A hidden rule labels the rows of this table. It goes by one to three of the table's principal directions, not those with the most spread.
c(0.7, -0.1, -1.9, 0.6, -0.2, 1.1, 0.5, -0.9, 0.4, -0.8, -0.9, -0.4, 1.1, -0.6, -0.1, -0.3, -0.6, 0.2, 0.4, 0.4, 0.0, -0.3, 0.3, 0.8, 0.5, -0.2, -1.3, -0.1, 0.0, -0.3, -2.0, -0.8) 4
c(0.1, -0.7, 0.9, -0.3, 0.7, -1.1, -0.3, -1.6, -2.2, 0.1, 1.6, 0.7, 1.4, 0.3, -0.6, 2.0, -0.8, 0.4, 0.7, 0.6, -2.1, 0.2, 1.3, -0.1, -0.2, -0.6, 0.3, 0.5, 1.0, -0.6, -1.2, 0.5) 2
c(2.2, 0.5, -2.0, -1.3, 1.9, 1.4, 1.8, -2.8, -0.8, -0.4, 1.3, 1.2, 2.0, -0.3, -2.3, 0.4, -1.7, 0.1, 0.7, 0.2, 0.1, 0.0, 1.1, 2.8, 0.8, 0.2, 0.0, -0.8, 0.2, -1.4, -3.3, -1.1) 2
c(-1.4, -1.2, 1.2, 1.3, -2.1, -1.2, -1.7, 1.3, 0.2, -0.1, -1.2, -1.5, -1.0, -0.3, 1.9, 0.4, 0.9, 0.4, -0.1, 0.0, -0.6, -0.4, -0.3, -2.5, -0.1, -1.0, -1.1, 0.8, 0.1, 0.8, 1.1, 0.9) 4
c(-0.3, -0.8, -0.6, 1.4, -1.0, 0.0, -0.6, 1.1, 1.1, -0.6, -1.3, -2.1, -1.5, -0.6, 1.2, 0.3, 1.1, 0.0, -0.1, -0.4, 1.2, 0.4, -0.5, -1.3, -0.7, -0.8, -1.6, 0.0, -0.6, 1.0, 0.5, -0.1) 5
c(0.7, 0.9, -0.6, -0.5, 0.9, 0.1, 0.6, -1.4, -0.9, 0.3, 1.2, 1.1, 1.3, 0.3, -1.0, 0.2, -1.4, -0.1, 0.4, 0.7, -1.6, 0.1, 0.8, 1.7, 0.3, 0.6, 0.1, -0.1, 0.9, -0.5, -1.5, -0.7) 1
c(1.2, -0.3, -0.1, -0.6, 3.2, -0.8, 0.7, -2.2, -2.9, 0.1, 3.2, 0.4, -0.2, 0.8, -1.7, 3.3, -0.9, -0.5, 1.3, 0.0, -0.5, 1.5, 1.4, 0.8, -1.9, -0.5, 0.3, -0.8, -0.3, 0.2, -1.4, 0.1) 5
c(-1.2, -1.4, 1.7, 0.5, -0.6, -0.7, -0.9, 0.2, -0.3, 0.1, -0.8, 0.5, 0.7, -0.1, 0.8, 0.3, -0.3, 0.6, 0.1, 0.8, -1.5, -0.9, -0.2, -1.5, 0.9, -0.8, 0.4, 0.4, 0.2, -0.7, 0.6, 1.1) 3
c(-1.0, 0.0, 0.4, 0.0, -1.4, 0.1, -0.4, 0.4, 0.7, 0.2, -1.2, 0.0, 1.0, -0.1, 0.5, -1.5, 0.0, 0.6, -0.6, 0.0, 0.0, -1.0, 0.0, -0.7, 1.0, 0.3, 0.3, 0.5, 0.3, -0.8, -0.1, 0.1) 1
c(2.3, 2.2, -2.8, -1.4, 1.8, 1.1, 1.7, -2.1, -0.9, 0.1, 2.0, 1.2, 0.5, 0.4, -1.8, -0.2, -1.1, -0.9, 0.8, -0.6, 0.7, 0.3, 1.3, 3.3, -0.5, 1.4, -0.6, -0.7, 0.2, 0.5, -2.5, -1.4) 1
c(1.1, 2.3, -1.7, -1.5, 1.3, 1.2, 1.4, -1.0, -0.1, 0.6, 0.9, 2.0, 0.6, 0.7, -1.2, -1.9, -1.3, -0.9, 0.3, -0.2, 0.3, -0.7, 0.4, 2.8, 0.5, 1.9, 0.4, -0.7, -0.2, -0.1, -1.1, -0.8) 1
c(-0.6, 0.3, 1.2, -0.1, -0.6, -1.3, -0.9, 0.8, -1.0, 0.4, 0.9, 0.0, -0.8, 0.6, 0.7, 0.6, 0.5, -0.4, -0.1, -0.2, -1.1, 0.3, 0.1, -0.7, -0.8, 0.2, 0.3, 0.7, 0.5, 1.1, 1.3, 0.6) 3
c(1.7, 2.4, -1.8, -2.1, 2.5, 1.6, 2.3, -1.5, -0.7, 0.1, 1.9, 2.1, 1.5, 0.9, -2.5, -1.1, -1.0, -0.8, 0.0, -0.5, 1.1, 0.4, 0.4, 3.4, -0.2, 1.8, 1.8, -0.9, -0.1, -0.6, -1.3, -1.2) 1
c(-0.4, -2.0, 1.5, 0.3, 1.5, -0.8, -0.2, -1.1, -1.5, 0.0, 0.8, 0.1, 0.5, 0.1, -0.5, 2.3, -0.5, 0.6, 0.6, 0.5, -0.7, 0.3, 0.5, -1.3, -0.4, -1.3, 0.6, -0.3, -0.3, -1.1, -0.5, 0.9) 2
c(1.1, -1.4, -0.6, 0.9, 0.6, -0.6, -0.4, -1.3, -1.5, -0.8, 0.9, -0.8, -0.5, -0.5, 0.2, 3.0, 0.0, -0.1, 1.3, 0.2, -0.9, 0.6, 0.9, -0.3, -1.0, -1.4, -1.8, 0.1, 0.1, 1.0, -1.2, 0.3) 3
c(1.3, -0.2, -1.6, -0.2, 2.1, 0.8, 1.3, -2.9, -1.4, -0.3, 1.2, 0.9, 2.1, 0.0, -1.7, 1.2, -2.1, 0.3, 1.2, 1.0, -1.0, 0.0, 1.4, 1.8, 0.3, -0.3, -0.5, -0.7, 0.2, -1.3, -3.4, -0.7) 1
c(1.1, 0.2, -1.0, 0.0, 1.5, 0.0, 0.6, -1.6, -1.5, -0.3, 1.7, 0.3, 0.5, 0.3, -0.9, 1.9, -0.4, -0.3, 0.8, 0.1, -0.6, 0.9, 1.1, 1.1, -1.2, 0.0, -0.3, -0.1, 0.5, 0.3, -1.3, -0.5) 3
c(-0.1, -1.5, 0.4, 1.2, 0.7, -1.2, -0.6, -0.9, -1.2, -0.3, 1.1, -1.5, -0.6, 0.0, 0.0, 3.2, 0.5, 0.4, 0.6, 0.0, -0.3, 1.4, 1.1, -1.4, -1.9, -1.3, -0.8, 0.2, 0.3, 0.3, -0.6, 0.1) 4
c(-1.0, -0.4, 0.9, 0.8, -0.3, -1.2, -0.8, 0.0, -0.7, 0.2, 0.7, -0.8, 0.3, 0.6, 0.3, 1.5, 0.6, 0.6, -0.2, -0.1, -0.6, 0.9, 0.9, -1.4, -1.4, -0.2, 0.4, 0.7, 1.0, 0.0, 0.3, 0.0) 4
c(-3.1, -1.3, 3.0, 1.3, -2.2, -1.9, -2.2, 2.1, 0.7, 0.8, -1.4, -1.1, -0.8, 0.3, 2.1, -0.2, 1.2, 0.9, -0.9, 0.0, -0.7, -0.4, -0.4, -3.7, -0.2, -0.5, 0.5, 1.1, 0.5, -0.1, 2.5, 1.2) 1
c(1.0, -1.2, -0.4, 0.9, 1.2, -0.3, 0.0, -1.2, -0.8, -0.3, 0.7, -0.3, -0.8, -0.5, -0.1, 2.3, -0.6, -0.2, 1.2, 0.8, -1.0, 0.6, 0.5, 0.2, -0.5, -1.1, -1.5, -0.5, -0.2, 0.5, -0.9, 0.1) 5
c(1.4, -0.5, -1.7, 0.6, -0.5, 0.6, 0.0, -0.6, -0.3, -1.1, -0.5, -0.5, -0.3, -0.9, 0.6, 0.8, 0.0, -0.4, 0.9, 0.1, -0.2, -0.3, 0.1, 0.6, 0.2, -0.8, -2.1, 0.1, -0.3, 1.3, -1.1, 0.0) 4
c(-1.0, -0.4, 1.7, 0.8, 0.6, -1.4, -0.7, 0.4, -0.8, 0.5, 1.0, 0.2, -0.1, 0.7, 0.2, 1.6, 0.2, 0.2, -0.1, 0.8, -1.8, 1.1, 0.2, -1.0, -1.3, -0.1, 1.0, 0.4, 0.9, 0.1, 1.5, 0.3) 3
c(-0.1, 1.6, -0.8, -0.8, -1.2, 1.6, 0.6, 2.2, 2.9, 0.3, -2.1, 0.3, -1.4, -0.3, 0.6, -4.0, 0.7, -0.7, -1.1, -0.9, 2.6, -1.1, -1.8, 0.8, 1.3, 1.4, 0.3, -0.5, -1.2, 0.4, 1.7, -0.4) 2
c(2.4, -0.2, -1.8, -0.4, 3.0, 1.3, 1.9, -2.6, -1.1, -0.7, 1.6, 1.4, 1.3, -0.2, -2.0, 1.9, -1.2, -0.3, 1.2, 0.8, -0.5, 0.8, 0.8, 2.7, -0.2, -0.3, 0.0, -0.9, 0.0, -0.6, -2.3, -0.8) 4
c(-1.6, -0.9, 1.6, 0.8, -1.1, -0.9, -1.1, 1.5, 0.7, 0.3, -1.0, -1.2, -1.1, 0.0, 1.2, -0.1, 0.9, 0.4, -0.6, -0.2, 0.4, -0.1, -0.6, -2.3, -0.2, -0.6, 0.0, 0.3, -0.4, 0.1, 1.5, 0.8) 4
c(-1.8, -0.6, 1.6, 1.1, -1.6, -1.1, -1.3, 2.0, 1.0, 0.3, -1.0, -1.7, -1.1, 0.1, 1.3, -0.1, 1.3, 0.5, -1.0, -0.2, 0.2, 0.5, -0.7, -2.4, -0.7, -0.4, 0.2, 0.6, 0.2, 0.3, 2.0, 0.3) 5
c(-0.4, 1.5, -0.6, -0.5, -1.1, 0.5, 0.1, 1.4, 0.9, 0.1, -0.5, -0.3, -0.3, 0.5, 0.4, -1.8, 1.3, -0.3, -1.0, -1.2, 1.8, 0.0, -0.4, 0.0, -0.5, 1.2, 0.7, 0.4, 0.0, 0.8, 1.2, -0.4) 1
c(1.7, 0.7, -1.4, -1.0, -0.2, 1.1, 0.7, -0.8, -0.4, -0.6, 0.1, 1.4, 0.8, -0.5, -0.3, -0.7, -0.7, -0.7, 0.6, 0.1, -0.7, -1.0, -0.1, 2.2, 1.4, 0.3, -0.7, 0.0, 0.0, 0.5, -1.1, -0.1) 4
c(-0.2, -1.1, 0.3, 1.4, -1.0, -0.6, -1.0, 0.4, 0.1, -0.4, -0.7, -0.8, -0.7, -0.6, 1.3, 1.3, 0.7, 0.1, 0.3, 0.4, -1.0, 0.2, 0.0, -1.1, -0.4, -0.9, -1.2, 0.6, 0.5, 0.9, 0.6, 0.3) 1
c(-0.1, -0.3, 0.0, 0.7, -1.3, -0.2, -0.8, 1.5, 1.4, 0.1, -1.2, -1.4, -2.4, -0.8, 1.3, -0.6, 0.9, -0.3, -0.2, -0.5, 1.0, -0.2, -0.8, -0.9, 0.2, -0.3, -1.6, -0.1, -0.7, 1.2, 1.2, 0.2) 4
c(0.4, -0.1, -0.4, 0.8, 0.4, -0.4, -0.3, -0.1, 0.4, 0.5, 0.1, -0.3, -1.9, -0.2, 0.5, 0.7, 0.1, -0.4, 0.6, 0.1, 0.0, 0.3, 0.2, 0.0, -0.6, 0.0, -1.4, -0.3, -0.1, 1.0, 0.3, -0.2) 1
c(1.1, 1.9, -1.7, -0.7, 0.1, 1.0, 0.7, 0.5, 1.1, 0.3, 0.0, 0.6, -1.4, 0.0, -0.1, -1.7, 0.3, -1.1, -0.1, -0.7, 1.4, -0.2, -0.4, 1.9, 0.0, 1.4, -0.5, -0.4, -0.4, 1.2, 0.4, -0.8) 5
c(-0.8, -0.4, 0.5, 0.4, -0.9, 0.1, -0.3, 0.3, 0.9, 0.1, -1.1, -0.2, 0.8, -0.2, 0.3, -0.7, 0.1, 0.7, -0.5, 0.3, -0.1, -0.4, -0.1, -0.7, 0.7, 0.0, 0.3, 0.3, 0.5, -1.0, 0.1, -0.1) 5
c(1.9, -0.7, -2.1, -0.1, 0.6, 0.3, 0.5, -2.3, -1.8, -1.2, 1.1, -1.0, 0.8, -0.6, -0.9, 2.3, -0.5, 0.1, 1.2, -0.4, 0.2, 0.4, 1.4, 0.9, -0.5, -1.2, -2.0, 0.0, 0.0, 0.4, -3.3, -0.4) 3
c(0.8, -0.6, -0.5, -0.5, 0.2, 0.4, 0.2, -1.3, -1.2, -0.5, 0.0, 0.8, 1.0, -0.6, -0.3, 0.1, -1.7, -0.1, 1.1, 0.7, -1.4, -1.3, 0.2, 0.8, 1.6, -0.8, -1.0, -0.3, -0.6, -0.4, -2.0, 0.6) 5
c(1.3, -0.7, -1.6, 0.2, 0.7, 0.4, 0.6, -2.4, -1.4, -0.9, 0.8, -0.1, 1.8, -0.4, -0.9, 1.8, -0.8, 0.4, 1.0, 0.4, -0.8, 0.2, 1.4, 0.9, -0.1, -0.8, -1.2, 0.1, 0.6, -0.4, -3.0, -0.6) 2
c(0.5, -0.6, 0.0, 0.2, 1.3, 0.3, 0.4, -0.3, 0.0, 0.0, 0.0, 0.6, -0.8, -0.2, -0.1, 0.4, -0.5, -0.5, 0.7, 0.5, -0.1, -0.1, -0.4, 0.4, 0.1, -0.4, -0.2, -0.8, -0.9, 0.2, 0.2, 0.4) 3
c(-0.1, -1.2, 0.4, 1.0, 1.1, -0.9, -0.3, -0.2, -1.0, -0.2, 0.8, -1.1, -1.1, 0.3, 0.1, 2.5, 0.5, -0.1, 0.6, 0.0, 0.2, 1.2, 0.3, -1.2, -1.8, -1.0, -0.4, -0.2, -0.5, 0.7, 0.3, 0.4) 2
c(0.7, -0.7, -0.2, 0.9, 0.9, -0.6, -0.2, -0.3, -0.6, -0.3, 1.0, -1.0, -1.3, -0.1, 0.1, 2.5, 0.8, -0.2, 0.5, -0.1, 0.1, 1.5, 0.5, -0.4, -1.8, -0.7, -0.9, -0.1, 0.1, 1.1, 0.2, -0.1) 1
c(-0.2, -1.3, 0.6, 0.8, 0.0, -1.0, -0.8, -0.6, -1.4, -0.4, 0.7, -0.8, 0.1, 0.0, 0.4, 2.5, 0.5, 0.3, 0.5, 0.1, -0.7, 0.7, 0.8, -1.4, -1.2, -1.1, -0.5, 0.6, 0.4, 0.4, -0.2, 0.5) 1
c(-1.0, 0.1, 1.1, -0.2, -1.9, -0.1, -0.8, 2.1, 1.6, 0.3, -1.7, -0.3, -1.3, -0.4, 1.3, -2.2, 0.9, -0.1, -0.9, -0.6, 1.0, -1.1, -1.4, -1.1, 1.1, 0.2, 0.2, 0.2, -0.7, 0.4, 2.1, 0.7) 3
c(0.5, -0.5, -1.0, -0.1, -0.1, 0.9, 0.6, -0.8, 0.3, -0.7, -0.6, -0.6, 0.9, -0.6, -0.5, -0.1, -0.1, 0.5, 0.0, -0.3, 1.2, -0.2, 0.2, 0.2, 0.5, -0.5, -0.4, -0.2, -0.4, -0.8, -1.6, -0.4) 3
c(1.5, 1.3, -2.3, -0.6, 0.0, 2.5, 1.6, -0.1, 2.6, -0.2, -1.6, 1.1, 0.3, -0.9, -0.5, -3.0, -0.4, -0.3, -0.3, 0.0, 1.5, -1.0, -0.8, 2.6, 1.9, 1.1, -0.4, -0.8, -0.4, -0.6, -0.7, -1.3) 3
c(-1.6, -0.9, 1.7, 1.0, -2.5, -1.1, -1.6, 1.8, 0.9, 0.0, -1.3, -1.3, -0.5, -0.4, 1.6, 0.0, 1.5, 0.8, -1.0, -0.1, -0.5, 0.1, -0.5, -2.3, 0.0, -0.6, 0.0, 1.1, 0.8, 0.3, 1.9, 0.5) 4
c(0.1, 1.0, -0.3, -0.7, -0.2, 0.3, 0.3, 0.7, 0.5, 0.1, 0.1, -0.1, -0.4, 0.1, -0.3, -1.1, 0.2, -0.3, -0.6, -0.6, 1.0, 0.1, -0.5, 0.6, 0.1, 0.6, 0.4, -0.2, -0.3, 0.2, 0.4, -0.3) 3
c(-0.9, -0.7, 1.8, -0.4, 0.1, -0.6, -0.4, -0.2, -1.0, 0.4, 0.1, 1.3, 1.0, 0.3, 0.1, -0.1, -0.9, 0.3, 0.2, 0.8, -1.7, -1.0, -0.1, -0.6, 1.1, -0.3, 1.0, 0.1, 0.0, -1.0, 0.2, 1.2) 2
c(-0.1, 0.2, 0.1, -0.4, 0.9, 0.4, 0.7, -0.3, 0.1, 0.0, 0.3, 0.6, 1.0, 0.3, -0.9, -0.1, -0.1, 0.2, -0.4, 0.1, 0.3, 0.5, 0.0, 0.5, -0.1, 0.4, 1.5, -0.2, 0.2, -1.0, 0.0, -0.3) 1
c(2.6, 1.0, -2.5, -0.8, 2.1, 1.5, 1.7, -2.0, -0.5, -0.4, 1.2, 1.3, 0.2, -0.3, -1.5, 0.3, -1.3, -0.9, 1.2, 0.2, 0.1, 0.1, 0.6, 3.2, 0.2, 0.5, -0.9, -1.0, -0.4, 0.3, -2.1, -1.0) 2
c(-2.4, -1.6, 3.5, 0.8, -0.3, -2.6, -1.8, 0.6, -1.9, 0.5, 0.9, -0.4, 0.5, 0.9, 0.8, 2.3, 0.3, 0.8, -0.2, 0.7, -2.5, 0.7, 0.4, -3.1, -1.1, -1.0, 1.4, 1.0, 0.9, -0.4, 1.6, 1.5) 3
c(-0.6, -0.4, 1.3, -0.1, -1.6, -1.3, -1.3, 1.1, -0.8, 0.0, 0.2, -1.0, -1.2, -0.1, 1.1, 0.5, 0.9, -0.1, -0.2, -0.7, -0.3, -0.1, -0.2, -1.5, -0.2, -0.6, -0.6, 0.7, -0.1, 1.2, 1.1, 1.0) 3
c(0.7, 0.3, -1.3, 0.0, -0.8, 2.0, 0.8, 0.3, 2.3, -0.4, -2.3, 1.0, 0.7, -1.1, 0.3, -2.5, -0.3, 0.0, -0.3, 0.5, 0.4, -1.4, -1.0, 1.5, 2.2, 0.5, -0.4, -0.3, -0.2, -0.5, -0.2, -0.6) 4
c(1.6, -0.5, -1.3, 0.1, 1.8, 1.3, 1.1, -0.9, 0.8, -0.2, -0.4, 0.6, -1.0, -0.9, -0.6, -0.1, -1.1, -0.6, 1.0, 0.8, 0.4, -0.3, -0.5, 1.7, 0.9, -0.4, -1.2, -1.4, -1.3, -0.1, -0.9, -0.3) 4
Which label does each new row get?
c(0.6, 0.1, -0.8, 0.5, -0.6, 0.1, -0.2, 0.4, 0.6, -0.2, -0.3, -0.8, -1.2, -0.6, 0.5, 0.1, 0.4, -0.3, 0.1, -0.2, 0.3, 0.3, -0.2, 0.2, -0.1, -0.2, -1.3, 0.0, 0.0, 1.0, 0.1, -0.4) >> 2
c(-2.1, -0.2, 2.4, 0.2, -2.1, -0.9, -1.4, 2.8, 1.0, 0.3, -1.4, -0.5, -0.8, 0.2, 1.6, -1.4, 1.4, 0.2, -1.3, -0.3, 0.1, -0.5, -1.4, -2.3, 0.3, 0.0, 1.2, 0.8, -0.1, 0.3, 3.2, 1.2) >> 4
c(-0.6, -0.2, -1.0, 0.4, -1.9, 0.9, -0.2, 0.6, 1.2, -0.7, -2.0, -1.3, 0.7, -0.4, 0.8, -1.4, 1.0, 0.6, -0.6, -0.9, 2.1, -0.8, -0.1, -1.1, 0.4, -0.2, -0.6, 0.5, -0.3, -0.2, -0.5, -0.2) >> 2
c(-0.6, -0.3, 0.5, 0.4, -1.6, -0.6, -0.9, 0.3, 0.2, 0.1, -0.8, -0.3, 0.2, -0.5, 0.9, -0.4, -0.3, 0.4, 0.0, 0.4, -1.2, -0.8, 0.1, -0.7, 1.0, -0.3, -0.9, 0.6, 0.5, 0.0, -0.2, 0.3) >> 1
c(-1.0, -0.4, 0.8, 1.1, -0.3, -0.9, -0.8, 1.1, 0.7, 0.3, -0.2, -1.3, -1.5, 0.2, 0.8, 0.7, 1.1, 0.2, -0.4, -0.2, 0.5, 1.0, -0.1, -1.5, -1.3, -0.2, -0.1, 0.2, 0.2, 0.6, 1.5, -0.1) >> 4
c(0.2, -2.5, 0.9, 1.8, 0.6, -1.7, -1.1, -1.3, -1.9, -0.6, 1.1, -1.3, -0.3, -0.4, 0.4, 4.5, 0.1, 0.6, 1.2, 0.9, -2.2, 1.3, 1.2, -1.7, -1.5, -2.2, -1.4, 0.4, 0.7, 0.4, -0.7, 0.6) >> 3
c(0.0, -0.5, 0.3, 0.3, -0.3, -0.1, -0.3, 0.6, 0.6, -0.1, -0.3, -0.6, -1.0, -0.4, 0.4, 0.3, 0.8, 0.0, -0.2, -0.3, 0.6, 0.3, -0.3, -0.6, -0.2, -0.3, -0.2, 0.0, -0.2, 0.4, 0.9, 0.1) >> 1
c(-3.4, -2.3, 3.5, 2.3, -2.4, -2.7, -2.8, 2.1, 0.1, 0.4, -1.4, -2.3, -0.8, 0.1, 2.4, 1.3, 1.3, 1.3, -0.8, 0.5, -1.5, 0.3, -0.3, -4.8, -0.8, -1.5, 0.0, 1.3, 0.7, 0.0, 2.4, 1.4) >> 1
c(-2.5, 0.3, 2.5, -0.4, -1.5, -1.2, -1.3, 2.0, 0.0, 0.9, -0.6, 0.3, -0.2, 1.1, 1.1, -1.6, 0.9, 0.2, -1.0, -0.6, 0.1, -0.9, -0.6, -2.2, 0.1, 0.6, 1.8, 0.8, -0.1, -0.1, 2.5, 1.3) >> 5
c(1.2, 1.5, -1.7, -0.8, 0.5, 1.4, 1.4, -0.6, 1.2, 0.0, 0.0, 0.8, 1.0, -0.2, -1.2, -1.5, -0.5, 0.0, -0.5, 0.0, 0.6, 0.2, 0.0, 2.4, 0.7, 1.2, 0.4, -0.4, 0.6, -0.8, -1.0, -1.5) >> 3
c(-0.5, 1.8, 0.2, -0.9, -0.5, -0.2, -0.1, 1.3, 0.1, 0.6, 0.4, 0.3, -0.8, 0.9, 0.2, -1.6, 0.7, -0.7, -0.7, -1.0, 0.8, 0.0, -0.4, 0.2, -0.5, 1.4, 1.0, 0.3, -0.1, 0.9, 1.5, 0.0) >> 2
c(1.6, 1.7, -2.4, -0.6, 1.7, 1.0, 1.6, -1.8, 0.0, 0.1, 1.5, 0.4, 1.0, 0.4, -1.9, 0.1, -0.7, -0.2, 0.2, -0.2, 0.8, 1.1, 1.2, 2.6, -0.8, 1.2, 0.0, -0.6, 0.8, -0.5, -2.2, -2.0) >> 1
c(-1.5, 0.3, 1.7, -1.3, 0.1, -0.2, 0.1, 0.0, -1.1, 0.5, 0.1, 1.7, 2.2, 0.9, -0.6, -1.6, -1.6, 0.3, -0.3, 0.7, -1.5, -1.3, -0.4, -0.2, 1.5, 0.4, 2.3, 0.0, -0.3, -1.7, 0.0, 1.1) >> 5
c(-0.8, -0.6, 1.0, 0.1, -1.0, -0.7, -0.6, -0.3, -0.3, 0.1, 0.0, -0.3, 1.3, -0.1, 0.0, 0.4, 0.2, 1.0, -0.5, 0.0, -0.6, 0.0, 0.7, -1.0, 0.2, -0.3, 0.5, 0.8, 1.1, -1.0, -0.4, 0.0) >> 2
c(1.6, 0.9, -1.6, -0.5, 3.2, 0.6, 1.8, -2.3, -0.7, 0.1, 2.7, 0.1, 0.9, 0.7, -2.7, 2.0, -0.3, 0.2, 0.1, -0.3, 1.2, 2.4, 1.5, 2.1, -2.1, 0.7, 1.0, -0.8, 0.8, -1.0, -1.9, -1.9) >> 5
c(-1.6, 0.1, 1.7, 0.5, 0.9, -1.1, -0.3, 1.1, 0.1, 0.8, 0.8, -0.3, -0.8, 1.2, 0.0, 0.8, 1.2, 0.2, -0.8, -0.2, 0.5, 1.6, -0.1, -1.5, -2.1, 0.5, 2.1, 0.1, 0.4, -0.1, 2.4, 0.0) >> 3
c(2.8, 1.1, -2.9, -0.9, 2.1, 1.9, 1.9, -1.5, 0.2, -0.4, 0.6, 1.0, -0.6, -0.6, -1.4, -0.5, -1.4, -1.2, 1.1, 0.1, 0.9, -0.2, -0.2, 3.4, 0.7, 0.5, -1.2, -1.5, -1.2, 0.4, -1.9, -1.0) >> 5
c(-1.1, -0.5, 0.9, 0.1, -1.8, 0.0, -0.7, 1.1, 0.7, -0.2, -1.5, -0.1, 0.6, -0.3, 1.0, -1.2, 0.5, 0.4, -0.6, -0.1, -0.1, -1.0, -0.7, -1.2, 1.1, -0.2, 0.4, 0.7, 0.0, -0.3, 0.9, 0.7) >> 4
c(-0.3, 1.5, -0.8, -0.2, -0.7, 0.3, 0.1, 0.0, 0.7, 0.4, -0.1, 0.2, 1.0, 0.5, -0.2, -1.3, 0.2, 0.3, -0.6, -0.4, 0.3, 0.0, 0.6, 0.6, -0.2, 1.4, 0.5, 0.5, 1.2, -0.3, -0.3, -1.0) >> 1
c(-1.2, -2.2, 1.6, 1.8, -0.6, -1.8, -1.8, 0.4, -1.1, -0.2, 0.0, -1.8, -1.4, -0.1, 1.6, 2.8, 1.0, 0.4, 0.6, 0.1, -0.8, 0.6, 0.4, -3.1, -1.5, -1.7, -1.2, 0.6, -0.1, 1.1, 0.9, 1.2) >> 5
c(-0.3, 0.8, 0.7, -0.3, 0.5, -0.9, -0.2, 0.5, -0.8, 0.4, 1.4, -0.1, -0.6, 0.9, -0.3, 0.7, 0.6, -0.3, -0.3, -0.5, 0.0, 1.2, 0.2, -0.1, -1.5, 0.6, 1.0, 0.2, 0.4, 0.7, 1.1, -0.1) >> 3
c(-2.1, -0.5, 2.2, -0.2, -0.4, -1.4, -1.0, -0.2, -2.3, 0.3, 0.6, 0.9, 2.3, 1.3, 0.3, 0.4, -0.7, 0.6, 0.0, 0.6, -2.3, -0.7, 0.6, -1.7, 0.0, -0.1, 1.8, 1.0, 0.7, -0.8, 0.2, 1.4) >> 2
c(-0.4, 0.8, 0.1, -0.3, -0.8, 0.4, 0.0, 0.0, 0.6, 0.3, -0.7, 1.3, 1.5, 0.1, 0.1, -1.6, -0.6, 0.3, -0.4, 0.5, -1.1, -0.9, 0.1, 0.7, 1.3, 0.9, 0.6, 0.4, 1.0, -0.8, -0.1, -0.3) >> 5
c(0.0, -0.2, -0.4, 0.2, -1.3, 0.2, -0.4, 1.0, 0.9, -0.3, -1.1, -1.3, -1.3, -0.6, 0.8, -0.8, 0.7, -0.2, -0.2, -0.8, 1.5, -0.4, -0.6, -0.7, 0.3, -0.4, -1.2, 0.0, -0.9, 0.8, 0.3, 0.2) >> 5
c(0.8, 1.2, -1.3, -0.9, -0.2, 1.6, 1.1, 0.0, 2.2, 0.3, -1.0, 0.6, 0.3, -0.6, -0.7, -2.6, -0.2, 0.1, -0.7, -0.4, 1.6, -0.7, -0.4, 1.8, 1.5, 1.1, 0.1, -0.6, 0.0, -1.0, -0.5, -1.2) >> 4
c(0.4, -0.4, 0.5, -0.5, 1.2, 0.1, 0.4, -1.2, -0.2, 0.6, 0.4, 1.5, 0.5, -0.2, -0.8, -0.1, -1.5, 0.1, 0.6, 0.9, -1.2, -0.7, 0.2, 1.0, 1.3, -0.1, 0.2, -0.7, 0.0, -1.3, -0.8, 0.1) >> 1
